[[-88 103 101 -92 -92]
 [-21  14  20 -20 -18]
 [-63  71  74 -72 -75]] -> 74

[[ -18   99   32 -113]
 [  11  -51   57   -2]
 [  14  -17   36   36]] -> 36

[[-90  37  62   4]
 [-21  38  65  -3]
 [-68  38  73   1]] -> 73

[[ 56   3  15  51 111]
 [ 15  20 -17  73   7]
 [ 35   7   4  47  63]] -> 4

[[ -8  -1 -16  34 -29 104  15]
 [-26 -17 -22  84  35  15 -30]
 [ 39 -57  75 -11 -13 -26  82]] -> 75

[[  3  24  17  24]
 [ 91  20  41 -87]
 [ 30 -21   1   2]] -> 1
---
0.6,1.3,1.5,1.3,-1.7,-1.5,-0.5 -> 1.3
-5.97,14.04,8.96,-11.46 -> 14.04
182.39,159.11,-106.24,-101.82,114.36,-152.50,-10.91 -> 159.11
13.19,14.94,32.03,-109.22,108.50,-34.02,62.73 -> 14.94
-1.01,0.86,1.31,-0.19,-1.58 -> 0.86
-129.65,-17.28,104.29,62.81,-2.68 -> -17.28
0.846,0.243,-1.391,1.376 -> 0.243
28.103,183.081,-144.534,92.302,-90.954 -> 183.081
---
189  193  186  117   94  108
158  110  221   13    7   10
189  110  201   82  103   50
Answer: 10

-41   45   33  -38  -13  -20    6
-30   35   36  -40   -2  -14    9
Answer: 9

746  816  492  332  817  598
517  851  564  138  467  936
Answer: 936

6  5  4  9
7  2  3  8
Answer: 8

9200  5507  6145  6395  7134
5705  5848  5501  5346  1015
4537  6741  6141  9219  6437
Answer: 1015

 -35   -19    44   732  -305  -301
 137   123   256   112    39  -616
-342   -88  -126  -691   210   107
Answer: -616

62  84  58  64  11
84  64  75  74  15
Answer: 15

-186  -130  -574   108  -830
 516   -44  -981   509  -490
-729  -238   805  -742  -111
Answer: -490

754  521  929  604  636  778
840  535  198  677  706  709
Answer: 709
---
[[-76  45 -19  43  23]
 [-51 -30  57  47  86]
 [-28  16  58  86  57]] yields -76, 57

[[-24  25  70 -92]
 [-13  14  42 -56]
 [ -2   3   8 -10]] yields -24, -10

[ 23  67  60  25 -47  79 -30] yields 23, -30

[[ 29  51  -2 -20]
 [ 14 -18 -80 -48]] yields 29, -48

[-36 -27 -30 108] yields -36, 108

[[ 41  15 -23   0 -92]
 [-13 -20   5 -13  28]
 [-24  -6 -40  17 -64]] yields 41, -64
---
array([[ 10,  -7,  20,  13,  16],
       [  0,  32,   3,   1, -25],
       [  4,  27,   2,   7,   1]]) ans = 7

array([8300, 2657, 5438, 7187, 9119, 5786]) ans = 9119

array([4, 7, 2, 4, 1, 5, 7]) ans = 5

array([23, 26, 94, 59, 48]) ans = 59

array([[185, 779, 639, 639],
       [256, 898, 361, 639],
       [528, 791, 335, 670]]) ans = 335

array([673, 271, 867, 308,  36, 856]) ans = 36

array([7391, 8216, 2584, 9726]) ans = 2584
---
[[  36   48   72  -79   27    5]
 [  48  -56   73  -25   -8  -64]
 [   9   96  -17   22  -66   16]
 [  16   -8 -110  -51   37  -20]
 [  46  -56   75  -26   -8  -64]
 [  10   96  -29   12  -67    7]
 [   7   -8   26  -67   56    0]
 [  23   -3  -82   18  -10  -10]
 [  34   49   71  -78   26    7]
 [  17   -8 -110  -51   34  -19]] ans = -19

[[-36  -3  76  13  10   9 -18   2]
 [ 40  16 -43 -62   7   8  -1 -22]
 [ 19  -1  60 -27  10   7  -6   8]
 [ 32  15  28  12   8 -34  -7   4]
 [-35  -6 -32  43  32  12 -27   7]
 [ 23  24 -12 -82  -9 -13   8   6]
 [  1 -21  16  31  -8   7   9  -3]
 [-79   0  -1  20 -28   9  -2   9]] ans = 9

[[-34  26 -16 -32 -22 -58  70   4  -9  46  -3  -4 -27   2]
 [-61  -9  57  46 -73  23 -47 -51 -10 -15 -27  61 -31 -81]
 [ 20  42 -42  16  12  -9  41 -26   1  32  57 -34  -8  32]
 [-22  12  55  -2 -11  -8  30 -28 -14 -10 -20  41 -11 -59]
 [ 52 -27 -20  10  44  65 -84 -22  -6 -29  23 -28  33  89]] ans = 89

[[  4 -40  63 -44  67 -22 -10]
 [-55 -50 -15 -60  43 -36   8]
 [ 64 -33  52  56  30 -22 -13]
 [  7  73  42 -38 -21  57  -7]
 [ 45  67  38  22 -37  52  -9]
 [ 71 -16  54  61  18 -10 -16]
 [ 69 -11  27  81  -3  -9 -10]
 [-58 -33  -7 -77  42 -23   6]
 [-23 -75 -40  14  32 -61   9]
 [ 66  -7  10  89 -14  -7  -6]
 [-75  -9 -53 -63   0  -9  14]
 [ -4  50 -57  34 -68  30  10]] ans = 10

[[-10   9  85 -13  23 -43 -32 -60   6  42   0 -92   2  30 -73]
 [ 33  -1 -16 -13  30 -22 -52  14  78   8  -8  -8  43  15  23]
 [ 22  -3  53   3  27 -46 -35 -30   0   8 -23 -66   6  19 -31]
 [-10   9  85 -13  22 -43 -33 -60   6  41   0 -92   2  30 -73]
 [-10   9  86 -13  23 -43 -33 -60   5  41   0 -92   2  30 -74]
 [ 91 -32   3  43  35 -62 -36  22 -37 -64 -77 -25   3  -7  47]
 [ 22   4 -17 -21  29 -17 -54  11  93  19   2  -8  47  18  18]
 [ -9   9  85 -13  22 -43 -33 -60   6  41   0 -93   2  30 -73]
 [ 25   4 -24 -22  30 -15 -56  17 100  18   2  -1  51  17  24]] ans = 24

[[ -20   91   76   27  -60  -99  100   64   81  -42  -21  -89  -45]
 [ -32  -95  -70  -23   86  -34  -55 -104  -14  -78  -57   -1  -43]
 [ -83  -88  -87  -61  -90  -56   40   84   63  -20   68   12   97]
 [  69   19  -40  -52   18  -48  -45  -68   76  -26   23  -62   20]
 [ -14  -76  -78   81    0   28   61   75   29  -52  -71  -28  -45]
 [-101  -68  -18   20   60   -8  103  -41  -85  -78  -29  -63  -95]
 [  59   61   21  -13 -105  -35   79   64   14  -48   51  -86 -100]] ans = -100

[[ 68  86 -56  41  -7  64  34 -47   1 -60  50  43  -5  -2  65]
 [ 33 -44  54  12 -41 -79  57  41   5 -47  24 -57  45 -68 -27]
 [-79 -79  53 -82 -44  36 -26  70 -84 -10 -18 -61  76 -44  49]
 [ 10   1  18   9 -41  52  85  42 -52 -15  54  34 -37 -73  11]
 [ 16  69 -26  32  53  68 -89  68 -61   0 -22  76  18  33  40]] ans = 40
---
[[51 31 45 17 94 41 39]
 [91 35 62 49 77 50 35]] ans = 91

[[ 92 231 187  63 176 192]
 [232 115 161 207  44 175]
 [ 40 236  40 215  69  59]] ans = 40

[-708 -929 -155  400  552  656] ans = -708

[ 48   5 -17 -39] ans = 48

[6390 6591 7094 7813 2522 5303 4955] ans = 6390

[[-19  25  14   6  28   8  17]
 [-32  21  13  29   9  -4  18]
 [ -2  24  19 -13  36   6  12]] ans = -2

[[350 503 466 502 380 604 652]
 [147 664 114 107 663 801 473]] ans = 147

[[2452 3441 1985 2783 9617 4574]
 [3155 3541 2973 3284 3130 3983]
 [3742 3624 3797 3702 3166 3490]] ans = 3742
---
[[101  99 106 201 107 105]
 [107 109 104   8 102 105]] value 104

[[247 959 674 429 708 243 821]
 [371 967 968 598 724 905 493]] value 968

[[  5  27 -19  14 -35 -18   5]
 [  1  14 -13   4 -24 -24   4]] value -13

[[272 877 164 606 436 480]
 [881 247 723 789 604 955]] value 723

[[3 5 5 3 5]
 [2 4 7 6 4]] value 7

[[63 23 16 13 80 23]
 [31 22 25 17 57 23]] value 25
